(in the rows, 128 means zero)
The rows of Y fall into 3 groups, which share some directions, and each row is roughly a mix of its group's hidden directions.
Y, 74 rows:
[[127 163  84 133 133 107 109 110 149 153]
 [ 69 121 124 101 133 131 134 153 106 134]
 [162 111  92 114 124 106 142 130 170 135]
 [ 91 104 132 111 123 121 139 154  80 132]
 [118 101 133 173 160 140 135 150 135  99]
 [136  93 168 134 131 162 139 126 111  97]
 [141 187 143 139 149 137 114 133 121 103]
 [ 86 148 102 112 116  93 125 143 135 156]
 [122 146 107 171 155 107 118 139 165 124]
 [125 178 137 126 100 123 107  98 133 153]
 [154 159 134  91 100 119 111 101 121 151]
 [140 127 160 103  97 147 133 129  80 129]
 [137  84 157 118 136 169 139 129 120 102]
 [125  99 153 124 132 179 149 101 113 128]
 [185 108 126  93 134 127 120 127 149 118]
 [151 166 141 141 158 135 111 148 152  98]
 [125  82 135 139 114 131 150 148  83 128]
 [128 159 108 155 114  83 111 155 135 137]
 [118 120  75 145 121 122 108 157 133 158]
 [110 163 105 133 110  86 117 128 145 157]
 [159 159 155 121 153 150 115 143 134  93]
 [181 147 136 142 107 133 125  89 133 133]
 [109 100  97 162 133  99 135 145 155 142]
 [110 115 103 171 144 103 142 165 126 122]
 [149 110 112 133 152 166 109  89 145 111]
 [123  94 155 107 145 135 129 129  99  84]
 [143 128 147  92 119 136 139 179 114 105]
 [ 89 111 131  87 125 152 146 136  96 131]
 [152 101 150  94 145 155 133 122 151  98]
 [113 115  95 158 164 116 125 105 162 129]
 [ 94 134 111 182 138 107 134 145 145 129]
 [123 121 100 146 167 117 122 126 178 119]
 [ 96 131 110 159 146  95 118 160 152 127]
 [102  98 114 113 100 123 144 100  99 157]
 [105 107  99 125 129 101 151 177 131 124]
 [128  89 115  80 150 157 128 125 136 120]
 [122 104  97 102 160 152 110  94 123 117]
 [103  82 102 144 116 104 148 146 122 146]
 [124 185 127 148 117 105 115 157 139 131]
 [ 99 157 101 131 107  99 121 110 149 160]
 [163 138 135 140 145 144 114  89 159 102]
 [ 95 141 106 115 129 127 140  86  89 137]
 [132 162 137  77 138 150 128 112 110 107]
 [161 100 162 102 129 158 132 144 117 106]
 [ 94 133  92 136 114  95 129 117 152 159]
 [121  89 110 135 144 132 126  80 155 143]
 [149 129 139 173 138 147 111  93 125  98]
 [109  93 101 154 131 101 146 165 134 132]
 [117 144 108 172 131 141 117  85 109 144]
 [152  90 147 116 144 168 141 128 115 100]
 [118 124 105 152 152 106 140 179 142 110]
 [132 110 110 144 156 100 117 163 166 114]
 [129 168 120 140 118  85  97 128 147 147]
 [148 160 108 116 102  94 118 110 149 157]
 [135 173 127 141 131 126 131  76 143 143]
 [147 104 116 105 155 164 117  99 151 111]
 [105 127 116 161 109 101 120 166  96 138]
 [134  86 133 152 155 156 148 141 131  97]
 [106 100 162 120 115 140 155 152  90 127]
 [106 150  94 147 111  92 136 128 151 155]
 [125 170 118 168 108  97 124 132 130 152]
 [ 95 108 139 106 142 128 134 115  76 112]
 [120 172  97 143 123  94 115 117 135 155]
 [167 123 136 134 146 152 114 102 162  97]
 [145 113 168 128 138 164 140  97 128  99]
 [115 107 110 123 157 101 116 172 156 116]
 [100  98 106 162 124 112 148 127  92 141]
 [130 166 128 108  91 122 126  95 113 159]
 [157 113 116 178 124 144 103 141 148 113]
 [116 146  99 149 160 105 128 157 161 113]
 [134 101 102 171 141 123 155 138 161 117]
 [167  96 119  89 121 150 152 116 133 124]
 [ 98 138 101  97 120 120 143 134 124 177]
 [178 155 133 113 108 114 106 101 138 141]]

One row of each group comes first, with its name. Which group is each row after those in?
[150 148 131 115 142 150 132  78 162 131]	W
[129 174 120 139 104  94 109 112 138 155]	B
[ 96 108  96 163 118  98 139 124 125 154]	H

[137 157 119 177 130 134 113  85 130 132]	W
[139 112 162 140 137 173 135 115  99 104]	B
[100 150 108 147 111  91 126 149 104 155]	W
[ 99 130 104 138  97  99 126 110 140 169]	H
[ 79 143 120 100 106 130 141 124 102 153]	B
[149 112 162  89 104 156 130 121 101 126]	H
